One turn or mirror swaps these rows in pairs. Which row does each one swap with?
Zin: 5  -66  45  237  168  -3  -192  -52  -301  37  -129  127  68  124  -189  182  91  13  -41  -62  -47  -190
fizo: 334  -131  186  31  -18  252  -256  -35  -231  85  -101  -85  86  -29  -51  -34  55  -86  93  -139  146  -112
taf: 467  -272  124  -16  138  -246  -312  186  -207  -72  -43  32  227  41  236  104  -13  242  -307  -214  -122  -97
nuku: 210  72  65  123  122  -9  189  105  -79  -202  -219  32  -78  243  10  -147  -285  36  -178  138  211  -109
sodum: 531  -249  41  128  116  -215  -234  45  -239  -78  -7  -21  -79  4  59  216  122  304  -140  -247  -228  -5
Loto: 214  84  -194  28  -102  0  -58  -18  144  -142  -116  -112  -45  -46  449  -91  -96  252  -129  -228  -78  -124
tofe: 60  35  -95  -84  -256  -106  -94  -108  53  -63  -225  -283  123  57  -119  -96  -64  136  2  98  64  83
roto: 368  -116  100  96  -88  217  -295  14  -258  2  -182  -62  14  120  -64  -206  51  -80  86  -138  31  -98
Dami: 85  -72  89  91  111  -73  116  -22  -157  -403  -78  -12  -138  151  -71  -121  -227  192  -153  190  136  -160
suliv: 432  143  254  -156  -20  -30  -106  125  -168  -78  -250  -201  -7  -103  314  77  56  248  -14  169  -299  -214
Nam: 35  -124  30  252  16  -7  -128  257  -251  -2  -132  127  216  75  -198  282  -43  -19  -132  -54  -102  -78
rifeb: 78  34  -57  -50  -181  -180  -7  91  59  -186  -157  -361  149  -12  -186  12  -100  158  -150  85  27  80
dap: 156  -16  57  83  156  75  165  182  -87  -351  -290  -1  -24  155  -7  -37  -261  159  -244  31  244  -28
Karem: 153  74  -250  46  22  -73  -105  15  60  -49  -93  -84  91  263  442  -26  -41  287  -54  -314  -109  -126
bik: 328  -122  55  -82  -7  131  -177  99  -381  116  -191  -178  183  2  -39  -59  29  -157  101  -129  107  -139
zulo: 319  73  85  -336  34  -88  -144  279  -159  -77  -325  -68  71  71  322  35  75  337  71  190  -155  -55
varu: 480  97  184  -143  -58  -22  158  134  -98  -66  -192  -122  77  -37  275  9  106  149  149  291  -175  -164
vigu: 110  -32  95  150  83  58  226  -8  -54  -366  -115  -143  -24  48  55  -192  -264  51  -258  76  56  -132
Goket: 250  -55  72  37  48  -91  255  -41  -176  -217  -97  65  -57  122  105  -255  -201  113  -192  210  181  -168
Dadug: 28  96  16  309  201  -28  -136  167  -295  -87  -243  139  116  160  -165  201  -55  124  -112  36  -68  -144
Lopu: 387  -430  -42  -8  76  -79  35  36  -149  -169  -36  35  -75  128  215  10  57  155  148  -329  187  -212
kazus: 125  -440  -98  -3  153  -121  68  -73  -198  -99  13  -33  -15  -62  141  8  107  257  110  -284  110  -219
Roz: 486  -224  134  39  115  -207  -194  38  -231  -85  11  3  4  20  176  322  -16  164  -252  -135  -373  -80
Keri: 296  87  29  -252  -16  46  81  6  -67  -73  -277  -61  -43  -112  296  150  54  240  74  237  -293  -75
mupu: 322  79  175  -242  93  -48  6  165  -117  -161  -251  -44  80  -49  279  244  45  273  -48  299  -256  -87
Suf: 176  -36  159  34  192  -75  97  95  -90  -367  -206  117  -58  126  -21  -103  -219  108  -330  237  44  -36
kagiv: 452  -136  127  3  219  -199  -143  202  -230  -97  61  -45  43  310  125  157  23  276  -130  -238  -285  54
mivu: 280  -391  -7  -108  -87  -102  -12  52  -249  -106  22  86  -91  -20  113  -33  99  223  142  -342  61  -203
nir: 77  -90  -88  -77  -137  -154  -84  -225  -13  -75  -245  -342  190  -43  1  -43  22  84  24  36  -17  181
mave: 496  -112  84  61  176  -280  -218  145  -162  -41  -158  -6  1  164  70  241  52  465  -160  -40  -226  -26
vakop: 147  12  -215  -34  -37  32  -12  -131  133  -117  -58  -104  -15  110  337  -77  -86  90  -174  -281  -200  -141
temab: 404  135  176  -257  24  0  -12  126  -149  -141  -344  83  34  -29  238  129  -40  300  172  141  -201  -71
savo: 82  -33  -263  17  12  15  -157  26  56  -136  -149  -115  -25  209  404  -33  -84  284  -135  -306  -168  -103
bedi: 125  -76  116  194  174  -52  -166  47  -190  -116  -42  125  347  2  -148  158  32  -161  -67  33  -107  -226
nuvit: 429  -335  62  87  119  -262  -317  173  -67  47  -37  116  52  127  201  221  62  303  -199  -111  -123  -18
dum: 84  -333  30  -150  25  -139  -15  7  -210  4  29  50  113  113  34  -23  152  239  190  -262  141  -184
Tagu: 51  -59  -92  10  -97  -49  -156  -14  -55  -42  -329  -416  179  102  -110  7  -46  149  -11  -10  -27  210
dutag: 96  -57  -133  150  -95  -50  41  -86  -71  46  -221  -210  267  -6  -245  -28  -43  104  -154  42  -49  129
lok: 465  -114  179  108  -73  208  -202  74  -247  -84  -91  -91  161  -22  86  -66  79  -42  -15  -356  85  -28
taku: 311  -72  -207  99  -52  -80  -123  -81  105  -7  -113  74  48  152  430  -36  95  306  -123  -132  -264  -116
Belel: 130  105  -94  11  -91  -89  -223  31  131  -166  -162  -69  17  102  495  11  -40  217  -244  -51  -58  -222
zefor: 292  7  139  -287  -108  -114  -80  -25  -106  -119  -182  -209  94  35  358  13  70  251  69  282  -240  -153
zoruf: 365  58  191  -169  -125  -127  -30  94  -180  -116  -171  -258  -245  -52  231  102  15  283  46  172  -278  -155
namo: 409  80  33  -173  -40  -163  65  200  -195  -61  -225  -100  48  -20  368  86  35  308  148  213  -149  -24
Tamat: 230  -5  164  -12  241  -37  109  45  -132  -244  -240  155  -70  59  -49  -162  -333  206  -119  90  171  -30
balud: -34  -192  135  241  240  -170  -176  -28  -214  -90  -108  68  112  74  -160  204  -27  -70  -84  95  -104  -149
zedez: 189  -42  31  25  124  -31  122  -63  -55  -300  -204  30  -168  44  -21  -234  -223  85  -242  192  65  25
fesal: 131  49  -88  91  -135  -132  -84  1  -65  -33  -330  -361  243  92  -112  -27  -46  131  -15  -98  57  209
Dopig: 445  -129  92  -27  -129  209  -310  -22  -276  -15  -174  -139  120  101  -34  -59  109  -165  -7  -186  -81  -89
numam: 251  -359  -32  -28  -1  -15  71  -25  -257  -15  -13  -57  -74  -60  131  36  88  396  156  -290  62  -193
fudof: 54  52  130  167  125  18  -11  -17  -142  -296  -70  -88  -256  57  48  -149  -229  85  -119  218  132  -174
noz: 21  -181  112  132  99  -28  -80  141  -136  -155  -110  60  360  158  -177  285  29  27  -40  -44  -23  -191
medas: -55  -50  211  302  210  -104  -89  71  -389  -43  -234  7  227  181  1  202  38  76  -21  -62  10  0
kapa: 493  -332  145  -28  79  -353  -124  -38  -178  -90  -38  103  134  29  133  251  46  225  -258  -157  -165  -180

Loto swaps with -> tofe
zulo swaps with -> dap
roto swaps with -> numam
Dopig swaps with -> kazus
balud swaps with -> Roz
Tamat swaps with -> temab
kapa swaps with -> bedi

